128 stands for zero in the data rows.
A hidden rule labels the rows of this table. It goes by one to three of the table's principal directions, not those with the most spread.
[138 143 138 109 143 144 113 113 103 121 107 127  83 151 173 167 118 128
 107 149 115 120 167 147  90 115 118 122 114 159  82 178] Z61
[109 122 140 110 115 106  77 122  74  84 103 145  53 109 142 110  64  66
 118 227 132 167  92 117  65 157 116 104  95 162 114 132] Z522
[127 121 129 137 153 121 132 144 153 155 127 140 145 122 119 129 117 141
 129 111 129 126 124 118 145 146 138 134 142 117 136 120] Z522
[114 130 160 124 104 134 163 133 153 132 131 116 132 129  93 123 157 114
 161 124 170 130 115 132 138 100 110 144 134 115 155 103] Z818
[143 158 100 135 152 138 169 127 162 154 143 131 155 164 106 135 154 197
 103  93 116 106 138 113 156 136 137 132 163 119 117 138] Z61
[117  98  54 143  87 109  82 120  68  97 144 135 114 108 109  79  96 114
  77 176  86 122  76 106 118 175 156  74 118 137 124 118] Z61
[130 136 105 127 129 130 135 118 129 144 131 122 139 109 133 115 110 170
  93 107  94 107 145 104 143 157 138 128 147 151 110 130] Z342
[112 137 134 143 153  89  76 141 117 106 136 132 115  96 128 104  84 126
 147 192  98 188 108 115  88 155 135 145 116 184 117 116] Z61
[115 111 109 130  97 131  93 143  88 102 134 119 118 119 143 132 128 105
 120 139 107 128 129 138 100 135 114  83 122 131 133 129] Z620
[133 100 136 123 110 131 147 102 127 121 122 114 109 148 113 134 146  98
 114 147 167 127 117 147 123  90 121 132  97 107 134 129] Z522
[119 107 153 125 107 136  87 129 122  93 111 144 109 124 160 121  93  70
 203 141 145 162 126 151 106 112 120 149  90 173 111  90] Z522
[144 182 182  92 162 140 165 121 141 143  97 141 109 138 169 163 134 135
 135 107 149 110 155 127 132 115 115 153 142 106 122 165] Z620
[142 121 120 137 127 139 130 123 122 139 134 112 137 150 136 148 150 137
  97 111 134 116 160 149 131 114 124 114 136 103 134 159] Z342
[135 142 126 138 138 141 127 138 130 127 134 122 122 172 131 163 167 139
 126 131 133 126 145 159 109 108 117 112 136 117 123 159] Z851
[129 155 191 121 152 128 150 128 158 148 120 120 129 115 134 146 150 127
 172 122 154 135 148 144 133  93 125 178 131 130 136 142] Z620
[146 144 124 120 150 151 157 123 153 161 117 138 149 146 152 148 128 171
 122  63 117  86 160 125 164 129 140 145 152 125 105 141] Z61
[131 159  88 162 141 119 126 173 162 128 171 160 191 141 110 111 169 169
 171  91  99 141  99 116 155 150 156 111 166 104 156  92] Z920
[133 157 166 134 139 128 130 135 142 127 127 132 127 142 134 137 146 120
 166 135 156 146 133 150 123 109 125 152 137 120 140 139] Z818
[132 137 146 140 148 123 125 129 149 149 138 125 145 105 127 123 130 144
 141 126 125 145 152 125 136 129 141 154 138 144 130 134] Z620
[112 116 128 115 104 113 108 119  88 103 124 128  89 113 114 105  88  95
 102 195 133 157 109 103  99 141 118 106 114 142 131 130] Z522
[143 155 148 112 157 133 131 115 121 144 102 130 111 123 167 149 113 142
 108 115 120 102 156 134 128 139 129 143 137 130 106 169] Z818
[113  94 132 108 104 135  76 124  75 104 104 120  97  81 160 127  85  74
 143 143 102 124 144 131 103 137 114 115  92 171 104 129] Z818
[113 134 144 124 113 120 134 122 117 117 128 111  99 121 112 128 145 116
 125 169 137 128 108 138 103 110 121 129 117 138 130 136] Z428
[139 131 156 118 153 142 113 131 122 136 105 134 119 137 165 160 118 110
 149 111 135 123 163 151 127 115 122 142 123 126 115 159] Z428
[111 150 127 104 121 101 120 108 107 101 111 144  77  90 140  91  71 127
 102 191 104 140  85  87  92 172 132 128 113 179 101 107] Z818
[132 126  99 128 125 138 135 141 127 142 133 130 153 121 131 131 140 148
 107  84 105  96 137 115 150 153 129  99 150 104 136 127] Z620
[134 141 122 147 142 123 129 146 157 133 139 136 176 126 136 119 140 153
 169  75 115 124 119 136 158 135 141 151 144 120 139  98] Z851
[132 172 149 127 158 129 143 138 146 151 129 127 140 126 139 142 134 171
 135 108 113 122 154 122 136 130 132 151 161 138 121 152] Z620
[137 135 166 127 141 130 121 105 151 128 112 143 124 111 157 117 108 112
 194 123 138 137 131 146 140 103 155 198 100 173  99 112] Z522
[133 130 151 121 148 135 137 120 141 157 109 115 134 107 154 142 113 145
 122  90 122 102 164 135 143 131 126 157 137 141 114 142] Z620
[118  58  81 152  96 131  97 168 122 105 145 141 164 150 103 124 139  79
 156 103 140 142  93 140 137 133 117  72 110  80 168  72] Z428
[143 151 116 138 139 120 132 130 132 112 138 139 148 151 119 120 156 133
 147 122 132 135 104 136 142 124 138 134 130  97 142 127] Z61
[124 106  90 131 124 110 110 129 106 111 138 137 130 126 105 103 104 120
 110 153 111 144  95 101 130 148 137 107 117 123 132 113] Z428
[130 129 131 141 116 124 180 103 170 134 145 128 136 170  56  97 145 141
 138 151 183 147  88 120 158  94 141 170 129 117 141 101] Z522
[123  92 106 150 119 115 141 135 146 133 153 106 164 134  81 115 148 136
 111 118 140 142 111 124 144 122 120 120 128  97 162 100] Z620
[120 115  97 149 124 134 159 143 150 159 167  96 160 144  79 143 180 183
  87 111 112 114 144 122 138 110 126 104 155 117 142 137] Z818
[109 107 181 109  96 126 112 113 100  94 103 116  74 113 141 133 121  49
 171 181 167 142 106 162  89  79 110 147  77 146 128 124] Z851
[123 128 171 117 138 111 144 109 137 137 115 112 115 101 112 116 108 117
 130 153 154 145 125 118 130 118 120 171 118 136 136 128] Z522
[145 125 148 109 144 152 143 116 125 152 102 134 110 152 146 161 122 116
 108 112 155 105 167 136 139 116 120 128 132 104 118 171] Z428
[126 157 134 136 146 108 152 141 168 126 147 146 160 130 106 106 137 154
 168 121 130 156  93 105 148 126 142 159 141 123 147  88] Z920
[113 135 160 120 131 111  89 115 104 104 118 113  90  91 159 123  90 113
 148 182 105 161 138 135  80 118 124 159  98 204  96 134] Z428
[120 119 156 136 127 128 114 145 127 124 129 118 121 138 117 144 140  98
 153 150 157 155 136 151 108 106 108 126 124 119 147 136] Z522
[132 182 210 102 161 114 145 112 141 125 104 145  91 123 154 136 112 109
 176 169 164 159 124 129 114  92 133 193 118 142 123 149] Z818
[101 123 146 109 103 114  95 134  87  82 111 132  75 119 139 121  87  78
 142 192 132 158  95 125  75 131 103 110 102 158 123 113] Z620
[109 111 167 111  99 135 102 126  94 100 110 126  76 132 146 143 109  63
 160 179 155 149 125 151  85  87 111 126  95 152 121 137] Z920
[116  88  95 123 107 111 100 122  97  94 124 122 121 111 118  99  80 105
 108 148 110 146 101 105 115 158 112 110 100 146 122  91] Z428
[148 117  55 142 117 147 130 119 123 147 146 127 166 134 136 121 138 180
  69  70  81  81 156 116 162 164 150  92 152 119 112 135] Z522
[123 149 152 139 172  97 104 134 143 121 130 127 135 104 127 117 107 141
 176 154 107 170 116 126 117 126 139 185 115 175 113 119] Z818
[132 134 152 130 145 129 110 141 133 126 120 137 134 125 150 140 127 111
 167 118 135 141 139 145 125 123 125 141 125 126 132 130] Z818
[135 133 136 125 148 124 125 111 136 136 124 112 135 103 147 127 112 154
 123 115 103 131 160 124 129 132 129 162 119 168 102 131] Z920
[132 143 212  98 163 143 177 130 166 173  96 117 123 122 144 175 138 123
 153  90 175 112 173 137 145  86 104 176 137 106 139 155] Z61
[140 152 139 124 149 148 184 144 184 169 131 142 168 160 126 148 144 176
 135  56 147 110 154 112 172 122 126 141 172  95 142 119] Z818
[123 145 138 141 113 127 178 118 156 143 152  89 137 144  86 132 190 167
 104 132 150 118 126 143 129  92 120 139 147 115 148 136] Z920
[115  83  75 140 111 120 160 126 152 158 149 105 174 110  73  95 111 180
  79  85 102 103 112  85 173 153 135 125 145 132 134  81] Z428
[134 146 130 145 137 122 158 134 160 148 155 121 162 140 101 124 159 165
 122 115 139 142 134 119 148 116 135 138 156 105 155 126] Z620
[112 127 138 133 120 111 145 152 148 130 143 140 143 107  92 111 154 110
 153 137 148 142  85 111 138 130 131 117 135  91 175  96] Z61
[114 120 109 140 108 124 122 125 108 137 142  92 117 120 114 127 129 157
  68 150 106 116 140 130 106 136 122 104 145 148 124 150] Z620
[131 100 120 112 118 129  98 115  99 100 102 136 107 120 160 123  86  86
 130 129 123 127 122 132 116 143 117 121  93 139 110 113] Z851
[127 141 152 135 152 111 109 129 132 116 125 129 121 128 121 122 114 117
 162 162 137 166 120 136 114 124 126 161 117 149 123 129] Z818
[147 170 144 104 162 131 105 120 103 114 102 161  92 129 184 147 111 113
 133 149 114 128 143 130 106 143 137 126 119 134 100 172] Z920
[111 167 147 138 103 112 116 110 116  95 143 125  80 123 118 106 150 121
 158 216 127 149  85 151  82  97 152 152 110 185 109 134] Z522
[124 138 174 151 166  94 112 142 165 114 131 129 148 131 116 115 111 118
 205 149 155 197 102 145 123 108 125 198 113 146 143  93] Z818
[118  99  66 134 111 101 134 102 120 130 140 114 130 100  85  72  78 167
  41 152  94 124  94  74 135 189 137 112 131 153 117  95] Z428
[147  92 105 150 139 128 120 123 166 132 140 146 194 126 116  92 101 128
 175  74 133 159 135 113 185 140 147 168 115 129 133  69] Z522
[134  97 111 140 115 130 133 132 143 136 139 127 172 120 119 112 127 125
 132  83 135 129 132 120 163 134 130 126 131 101 153  94] Z428
[127  88  85 150 110 129 119 143 125 140 150 117 165 127 114 122 135 138
  93  98 115 119 134 125 145 143 131  89 142  98 152 115] Z620
[128 151 153 122 129 125 145 115 130 130 126 113 107 133 128 136 140 137
 112 153 143 132 135 135 111 112 119 139 131 132 127 149] Z818
[132 129 146 115 124 124  96 118 108  95 108 144 108 117 173 121  91  89
 158 142 130 151 128 135 108 132 123 139 100 150 114 114] Z851
[139 118 141 113 118 137 144 107 115 129 120 131 110 130 130 139 153  93
 123 138 154 111 124 139 135  94 137 125 105  95 136 152] Z61
[119 110 113 166 131 103 118 159 159 136 163 121 193 108  95  97 129 148
 151 102 121 165 113 114 153 147 133 135 148 115 171  76] Z61
[130  94 117 148 108 146 164 129 154 158 151 104 156 166  69 136 170 138
 108 110 169 123 144 137 157  93 121 119 144  89 157 131] Z920
[114 109  85 163 103 120 142 152 150 147 175 113 173 121  73 105 165 166
 100 117 116 129 113 111 144 143 139  93 160 109 166 100] Z522
[132 114 182  98 154 131 106 120 110 130  85 125 101 103 181 157  83  83
 148 124 138 133 166 140 115 114 109 157  98 141 112 152] Z522
Which label does each new row get?
[138 166 125 150 139 128 133 148 136 135 150 136 145 153 121 139 182 148
 131 127 134 126 125 147 131 125 141 111 161  88 154 156] -> Z818
[143 165 137 111 166 130 153 130 151 155 116 155 145 116 160 134 114 164
 129  81 109 106 143 100 159 150 146 147 153 120 118 134] -> Z818
[134 157 176  91 128 155 117 110 100 108  99 137  69 132 186 169 138  88
 164 155 134 121 163 156  89  84 120 138  97 161  89 174] -> Z522
[119 120 163 147 128 111 145 149 166 126 140 120 160 142  84 114 141 109
 176 126 186 177 105 135 142 109 105 156 135  92 182  86] -> Z61
[141 126 164 129 161 136 126 124 143 152 115 112 137 127 148 156 129 130
 142 105 139 131 178 152 134 106 120 165 125 133 121 157] -> Z620
[140 135 149 116 141 131 137 114 129 126 120 134 115 141 136 140 133 113
 134 140 148 138 137 133 126 105 128 142 114 117 125 146] -> Z851
[131 154 153 124 123 134 116 114 111 111 133 121 101 129 142 139 152 115
 148 168 130 146 148 148  99  93 131 140 113 154 114 161] -> Z61
[122 129  95 138 109 124 120 132 114 111 144 136 116 140 111 119 153 127
 115 158 117 122  91 132 112 133 141  94 124 123 129 126] -> Z61
[118 156 200 123 146 117 167 136 169 142 129 117 123 130 102 139 152 124
 167 151 182 163 127 132 121  88 108 173 136 119 158 126] -> Z61
[123 172 131 132 144 100 120 135 139 103 134 146 131 117 130  96 106 148
 155 151 112 163  93 107 117 159 134 152 137 156 125  97] -> Z428
[116 136 100 118 126 117 164 132 140 136 130 132 130 127  98 112 121 164
  87 122 114 103  88  89 140 161 126 111 148 118 131 104] -> Z818
[134 152 124 121 138 130 127 116 136 135 123 147 131  96 152 111 114 146
 142 113  97 112 132 110 142 150 156 149 130 160 102 122] -> Z61
[118  80 155 150 124 119 110 149 149 120 135 129 150 134  92 121 132  68
 198 138 181 179 108 150 135  96 117 149 102 106 168  88] -> Z620
[139 156 114 126 139 121 150 114 139 115 126 128 133 154 115 115 130 158
 114 124 129 129 111 120 136 144 120 142 136 124 120 120] -> Z61
[142 139 165 108 149 156 156 120 139 161 102 128 114 155 156 173 132 133
 124  96 152  96 174 146 140  97 121 146 138 116 112 172] -> Z920
[138 155 178 117 158 135 112 128 129 132  99 132 115 119 180 153 113 116
 167 113 132 126 162 155 120 120 122 166 126 146 109 154] -> Z818
[146 193 163 117 150 138 134 123 128 128 121 150 112 139 171 149 153 134
 153 133 131 124 148 143 121 109 144 145 142 123 118 173] -> Z851
[119  73  86 146 107 124 135 136 138 151 146 116 180  94  81  96 128 133
 117  82 115 104 109 105 181 147 143 119 134 105 155  87] -> Z818
[110  68 125 140  86 143 132 150 131 122 144 114 131 160  74 141 165  77
 145 140 180 145 117 149 122  88  99  90 112  90 167 106] -> Z818
[117 158 135 138 120 107 151 136 133 116 153 119 119 147  84 119 166 140
 114 179 150 153  90 125 109 114 122 117 144 104 161 133] -> Z620
[ 98  96 135 124  97 105 124 111 120 107 128 109  89 100  98 100 102 102
 114 197 137 154  88 116  91 123 118 131  93 171 124  93] -> Z428
[122 127 114 145 125 116 130 135 137 129 146 116 151 121 102 109 134 148
 125 126 120 138 116 120 137 138 129 132 140 129 141 111] -> Z818
[116 110 127 165 119 138 108 168 139 135 157 120 148 166  99 150 167 120
 161 134 147 151 136 165 117  95 123 107 144 114 154 134] -> Z818
[143 178 184 100 146 132 157 108 116 136 104 126  84 145 149 156 141 119
 101 157 168 122 149 138 113 107 114 139 140  95 134 194] -> Z522
[126 103 129 133 110 138 145 129 135 140 132 116 136 145 112 137 144 120
 118 113 154 117 131 140 140 106 121 119 131 100 147 127] -> Z428
[111 103 167 137 128 121 137 152 145 128 134 115 129 150  87 148 156  89
 172 150 180 159 108 151 120  75 106 138 115  98 167 119] -> Z522
[126 139 128 103 138 123 106 107  93 120  97 129  87  98 169 126  74 130
  94 148  92 108 136 116 105 161 128 130 117 172  85 151] -> Z428
[120 100 102 134  98 113  76 117  84  77 132 131 101 118 126 100 104  80
 129 190 119 164  98 131  90 140 127 104  86 154 120 110] -> Z61
[120 106 149 149 118 119  81 141 118  98 134 126 125 127 129 125 133  73
 192 162 148 173 115 167 103 100 125 140  96 140 141 113] -> Z920
[140  90 116 116 128 145 137 124 125 154 109 138 137 124 141 140 114 111
 101  82 137  88 142 122 161 140 132 109 126  88 133 134] -> Z818
[139 149 186 123 145 158 155 136 153 161 125 117 125 155 142 185 182 126
 152 109 169 122 190 164 126  70 113 142 143 105 138 179] -> Z620
[130 120 102 142 115 129 156 140 145 131 150 124 153 162  92 129 166 143
 108 112 147 125 110 127 142 123 120 100 145  79 160 114] -> Z428
[132 164 170 122 145 138 137 146 137 144 116 138 117 143 150 158 142 125
 142 122 154 124 150 144 121 120 119 128 156 104 142 161] -> Z61
[118 100 127 140 131 121  96 151 127 119 131 124 150 110 124 125 119 105
 170 116 119 147 124 136 129 131 120 133 115 136 137 102] -> Z620
[138 165 155 140 137 130 152 142 156 134 144 128 155 146 122 139 185 139
 164 108 154 135 132 149 142 100 129 144 150  91 160 135] -> Z428
[121 138 129 117 117 121 114 112 107 115 118 126 100  96 146 113 108 123
 115 154 108 121 120 122 108 147 133 128 117 162 108 130] -> Z920
A new table starts here. A hidden rule labels the rows of this table. It goes by one to three of the table's principal directions, not those with the most spread.
[107 152 145 163 100 145 103  99 155  92  90  46  96 155 158 135 125 110
 101 164  79 161 124 111 129 168 148 132 161 173  91 142] 6
[ 84 160 134 118 190 185 135 148 136 176  55  63 140 138 105 139  63 137
  95 115  83  94 143 120 191 153 102 140 148 182 158 130] 2
[104 122 153 124 167 128 182 150 126 163 128 103 165  74 121 104 119 130
 139 129 146  89 120 123 128 135  82 128 112 136 160 130] 4
[ 95 141 155 152 140 157 117 136 166 135  57  29 152 138 161 140 120 103
 128 147 102 163 112 134  98 160 106 128 144 188 135 173] 5
[140 133 102 103 137 158 102 145 103 141  96 208 134 186  69 145 117 145
 115  84 126 104 128 144 161  56 180 129 150 104 141  88] 7
[114 151 129 121 116 123 140 102 121 149 160  77 126 105 148 114 107 136
 137 140 111 113 130 106 144 166 105 134 122 142 128 144] 1
[156 135  96 142  88  87 114  91 129  81 194 125  70 124 160 123 150 123
 128 155 116 143 152 123 118 156 134 125 103 114  86 126] 4
[124 135 124 121 112 147 111 123 123 127 114 131 123 160 128 139 125 129
 127 128 122 142 124 123 137 128 150 126 154 124 136 126] 2
[108 104 137 103 170 176 132 175 174 175  35  66 223 143 162 152 142 112
 176 130 167 183  98 152  68 149  88 112 135 162 218 172] 4
[113 125 150 130 136 150 109 143 150 137  58 104 168 150 118 133 122 119
 118 113 113 145  98 141 117 103 138 132 150 166 122 135] 2
[ 96 143 134 143 159 148 138 143 160 140  85  27 138 119 165 132 118 105
 132 154 108 144 133 134 108 177  81 123 120 179 152 164] 7
[150 111 122 106 114  84 137 132 106 134 181 190 146 100 110 102 140 137
 141 103 151 109 113 139 122  86 123 127 103  99 111 110] 3
[100 125 177 156 127 162 112 127 174 130  42  42 170 141 159 146 129 109
 131 146 116 180  96 124  89 155 128 133 161 185 128 175] 3
[130 168 117 152  78 166  71  79 115  92 100 135  69 212 106 154 115 137
  91 130  72 130 134 107 170 107 222 139 185 131  82 106] 6
[135 123 118 116 136 123 126 139 125 139 128 148 142 128 118 127 127 130
 133 112 135 122 126 140 126 109 123 127 117 124 133 124] 3
[ 95 139 174 179 163 169 131 132 150 118  51  80 111 134 114 148 103 120
  85 140  94 121 138 117 146 143 138 143 157 170 112 142] 4
[144 124 120 112 108  86 146 122  93 131 204 184 122  95 111  97 135 139
 137 113 144  94 124 127 136  99 123 127 105  90 111 105] 3
[109 148 118 119 155 140 135 143 122 152 115 104 132 128 117 122 102 127
 119 118 107 101 135 135 149 125 107 128 122 147 142 126] 3
[142 108 136 145 132 123 111 142 141 108 104 155 130 139 124 143 146 117
 124 120 139 152 125 148 100 105 140 128 125 126 114 135] 7
[120 104 153 136 135 126 157 132 162 130 116  71 165  92 173 124 155 116
 158 161 160 161 113 121  79 177  93 121 121 142 158 158] 6
[118 114 176 156 114 149 112 107 175 115  64  60 156 131 163 147 134 121
 127 153 123 184 103 109 100 170 139 139 160 173 113 166] 2
[127 118 141 139 136 149 119 129 148 127  92 111 140 139 141 151 132 126
 133 136 137 155 128 126 112 146 133 130 139 138 141 148] 3
[129  85 168 135 154 138 145 162 146 143  79 155 194 112 118 136 154 123
 150 114 177 144  98 145  77  94 125 126 129 124 157 143] 3
[130 159  86 112  94 134 112 105 107 120 162 124  91 166 136 126 128 130
 132 139 108 123 139 119 149 136 150 118 139 111 133 110] 2
[126 142 113 116 126 137 136 129  96 129 149 170 102 143  96 122 118 139
 115 120 122  93 140 120 169 107 150 126 141  99 135  93] 6
[114 151 113 134 152 137 134 140 118 132 122 115 104 134 112 125 110 124
 110 125 103  97 147 137 150 121 119 127 120 138 131 117] 7
[110 128 144 150 171 143 129 150 163 132  66  70 145 120 136 137 118 112
 114 132 110 137 130 144 113 143  99 132 118 178 129 151] 7
[139 152 109 132  87 124 112  78 116 108 170 119  82 143 141 131 122 142
 123 146 106 125 145  99 155 157 157 134 138 118 102 122] 5
[131 108 147 151 138 106 147 143 138 117 136 129 137  96 139 121 152 112
 139 136 151 135 123 143  85 123 106 124 105 124 125 145] 5
[137 103 142 138 138 107 141 135 148 120 136 120 141  94 152 128 146 121
 141 139 153 150 129 133  94 150  99 127 105 130 129 149] 4
[116 171 103 145 136 141 122 109 118 128 137  87  84 143 129 133 103 127
 114 138  85  97 159 123 154 144 127 132 119 145 120 132] 1
[140 122 113 112 120 124 123 127 127 130 136 144 138 136 129 127 138 132
 140 124 139 134 123 131 123 121 134 123 125 117 136 120] 2
[106 132 140 133 171 127 166 168 108 156 125 139 147  99  96 108 119 120
 128 109 134  76 125 150 124  87  96 124 107 126 149 123] 1
[118 155 128 153 133 133 127 107 125 112 131 102  80 128 119 128 103 132
  92 139  86 101 153 112 166 145 137 139 131 146  95 119] 7
[156  98 130 111  89  62 160 114 110 116 224 176 138  70 141  88 166 133
 158 134 172 122 110 120 101 121 113 121  96  82 111 113] 1
[ 97 171 127 144 147 139 125 121 130 128 106  64  92 130 116 117  84 122
  81 131  59  94 144 122 178 143 115 138 133 179  94 120] 2
[129  86 138  94 181 113 170 190 131 174 120 166 207  80 113 110 141 126
 161  98 187 116 106 160  93  94  72 118  93 115 183 129] 2
[155 129  88 131 113  95 100 127 132  98 159 147  98 143 143 131 148 114
 131 127 121 147 144 155 103 116 127 120  95 120 102 129] 5
[133 134 121 125 133 130 108 148  94 119 119 217 103 161  62 127 112 134
  87  86 108  93 130 146 170  49 169 132 144 106  97  82] 1
[128 156  89 106 111 138 103 122 107 127 140 138  98 171 118 129 114 130
 118 120 100 121 139 131 161 118 147 123 141 121 128 106] 1
[139 132 133 152 122 134 113 110 117 106 131 165  88 144 107 146 121 139
 104 125 117 118 148 117 151 118 166 140 140 113  99 119] 6
[147 158  60  83 113 113 131 127  47 137 225 242  66 153  71 110 110 154
 118  96 123  54 163 128 204  75 156 120 120  51 136  59] 2
[116 139 129 133 146 149 137 140 113 141 113 140 127 138 105 132 118 130
 123 119 125 101 133 131 139 106 136 128 136 122 146 120] 6
[119 114 152 124 143 179 105 141 156 153  42 110 181 164 132 164 124 129
 140 118 142 171 107 131 110 129 144 132 163 151 164 156] 5
[119 151  96 112 150 163 122 136 119 153 112 119 122 160 121 146 108 135
 133 122 119 114 149 130 151 135 128 124 132 127 170 126] 1
[148 127 119 159 111  94 126 118 115  83 172 170  76 123 120 123 151 120
 115 136 125 115 147 136 117 105 147 127 108 101  86 113] 3
[131 121 134 137 137 100 156 137 108 120 172 162 107  92 114 110 132 128
 121 127 139  98 140 129 135 118 111 127 107 103 117 115] 2
[108 101 178 146 177 145 149 182 133 144  63 160 173 113  88 129 129 117
 116 101 149 115 106 153 109  74 120 130 136 134 142 130] 2
[142 118 118 122 120 101 131 129 131 125 153 135 140 112 137 115 145 124
 143 126 140 132 121 140 104 119 116 124 104 123 121 129] 3
[128 106 150 118 169 149 133 163 120 163  86 188 173 128  81 141 112 143
 124  85 153 109 119 142 137  77 134 136 134 119 150 123] 1
[152 125 107 133 108 113 118 103 125  99 169 149  84 132 144 140 138 135
 126 144 133 141 155 116 135 155 142 128 121 104 114 124] 2
[124 134 129 125 134 132 135 139  98 141 141 172 122 131  98 126 117 134
 124 108 131  98 132 132 146  95 137 129 131 105 134 117] 1
[117 157  78  94 143 134 136 152  99 143 144 140 111 152 103 108 116 124
 121 115 108  87 139 145 162 100 119 112 122 117 155  86] 6
[109 129 129 115 152 161 133 139 152 148  84  73 149 135 149 142 115 127
 133 142 127 149 130 121 133 173 105 125 142 155 170 144] 6
[ 93 153 148 171 154 168 120 131 157 110  60  43  96 149 143 150 108 107
  92 157  82 141 146 123 138 170 124 133 151 179 121 150] 1
[ 85 128 162 163 188 169 136 161 201 140  10   0 175 119 172 146 123  92
 129 158 109 169 118 147  77 180  73 126 125 220 158 186] 4
[136 150 106 125 112 113 128 116  84 117 177 188  82 138  85 111 118 140
 105 110 108  75 142 125 172  84 160 130 128  95  99  84] 7
[155 107 133 145 136  96 115 152  98  92 150 254  82 130  67 128 129 130
  81  90 130 104 145 151 154  54 159 136 121  86  71  87] 6
Which label does each new row get?
[157 127  94 103  81  94 105  87 139 114 182 109 121 126 171 121 141 136
 150 143 128 162 127 116 119 168 125 127 110 127 108 134] -> 2
[133 114 153 136 117 122 137 121 122 122 134 158 137 115 113 122 137 136
 127 124 142 121 115 118 126 109 146 134 137 113 115 120] -> 4
[134 124 147 147 119 127 121 118 121 115 128 155 114 130 114 135 127 133
 115 123 126 125 129 121 134 114 153 137 139 119 104 127] -> 5
[157 146  95 140  99 108  91  98 107  84 163 184  57 161  99 132 123 138
  89 117  91 110 155 128 167  97 180 137 126 110  63  91] -> 7
[160 121 108 121  87  93 119 105 102 100 194 196  96 129 118 118 148 139
 129 124 140 122 133 122 135 106 159 127 121  83  97 100] -> 2
[112 155 142 186 115 147  78  95 195  93  56   0 110 156 194 158 125  96
 114 171  67 195 130 129  84 193 125 137 134 218  83 193] -> 1
[145 116 115 118 120 107 121 133 132 122 139 147 140 127 130 121 145 124
 139 120 138 138 119 144 107 110 126 123 112 122 121 123] -> 4
[192  84 105 117  94  24 140 119 109  91 254 233 114  65 131  92 177 134
 151 115 178 123 131 147  90  93 114 124  57  67  75 106] -> 7
[140 130 133 143  74 129  86  87 158  99 107  83 135 161 166 140 152 119
 140 149 114 184 103 120  90 143 165 130 149 153  96 151] -> 6
[ 98 147 152 141 128 181 120 104 162 141  60  26 147 149 160 149 110 128
 130 157 104 155 119  99 131 188 133 136 167 179 149 160] -> 7
[137 127 103 106 134 112 141 138 114 150 164 145 145 114 129 115 135 131
 155 117 147 110 129 142 115 114 106 119  98 110 152 126] -> 1
[159 154  78 113  82 119 105  90  72 106 202 220  59 171  90 129 124 154
 115 113 115  88 155 112 183  90 194 130 138  66 103  75] -> 5
[141 114 105 109 125  96 154 152 107 133 179 171 145 108 127 103 163 118
 164 122 168 112 119 153  89  92 108 108  93  88 155 114] -> 3
[126 148 144 189 105 129 103  99 129  60 120 126  38 154 120 142 125 116
  69 152  78 130 154 114 154 133 177 139 155 136  56 116] -> 6
[111 143 130 148 130 153 121 129 137 120 100  87 111 152 145 144 128 113
 126 148 114 144 137 127 119 150 131 123 144 141 142 146] -> 7
[161 114 121 136  86  92 118  99 119  90 183 178  97 123 132 124 154 135
 130 136 142 138 133 119 119 121 157 129 120  94  90 114] -> 4
[146 133 110 115  77  97  96  95 138 115 167 101 124 132 170 121 137 124
 145 138 117 169 117 125 110 154 126 126 119 137  97 147] -> 3
[134 122 109 111 126  96 166 119 130 128 192 101 122  79 164 103 142 130
 151 156 148 122 140 115 122 180  82 119  95 115 146 126] -> 6
[136 109 129 121 122 111 140 134 135 132 148 127 152 107 153 123 151 122
 159 137 161 149 118 133  90 140 107 120 112 116 148 145] -> 7
[123 112 162 175 135 138 116 129 173  95  69  80 130 130 155 149 147 106
 120 154 125 174 123 133  83 150 131 132 136 163 109 162] -> 4
[128 101 145  99 139 145 149 132 139 157 114 130 176 110 137 135 129 147
 151 130 169 145 115 107 130 158 117 129 143 119 174 133] -> 6
[168 121  70  92  94  84 104 108 137 119 190 131 129 129 170 121 152 130
 163 132 140 162 133 141 100 148 112 117  86 117 122 132] -> 3
[163 118 130 148 111  91 133  98  93  98 202 224  74 103  93 125 130 153
 107 116 138  89 156 112 158 102 163 144 112  76  76 100] -> 1
[137 143 112 136 107 119 104 117 116 102 137 152  91 155 110 125 127 126
 103 121  99 120 133 133 146 100 160 130 134 124  89 105] -> 2
[133 147 104 121 111 143 109  96 136 123 125  95 111 154 142 138 119 138
 126 142 105 134 139 111 147 157 147 131 138 141 125 125] -> 7
[ 95 146 145 124 138 183 124 126 142 161  69  58 155 152 146 149 104 129
 136 139 116 146 120 111 136 167 125 130 165 161 171 158] -> 3
[153  87 140 122 103 105 115 127 163 123 121 121 188 117 170 132 174 117
 176 134 173 192  91 143  48 131 119 120 113 131 134 163] -> 6
[ 83 140 170 177 175 181 117 141 198 128   0   0 152 140 163 157 110  98
 107 158  86 168 122 133 100 181 103 136 148 225 133 182] -> 7
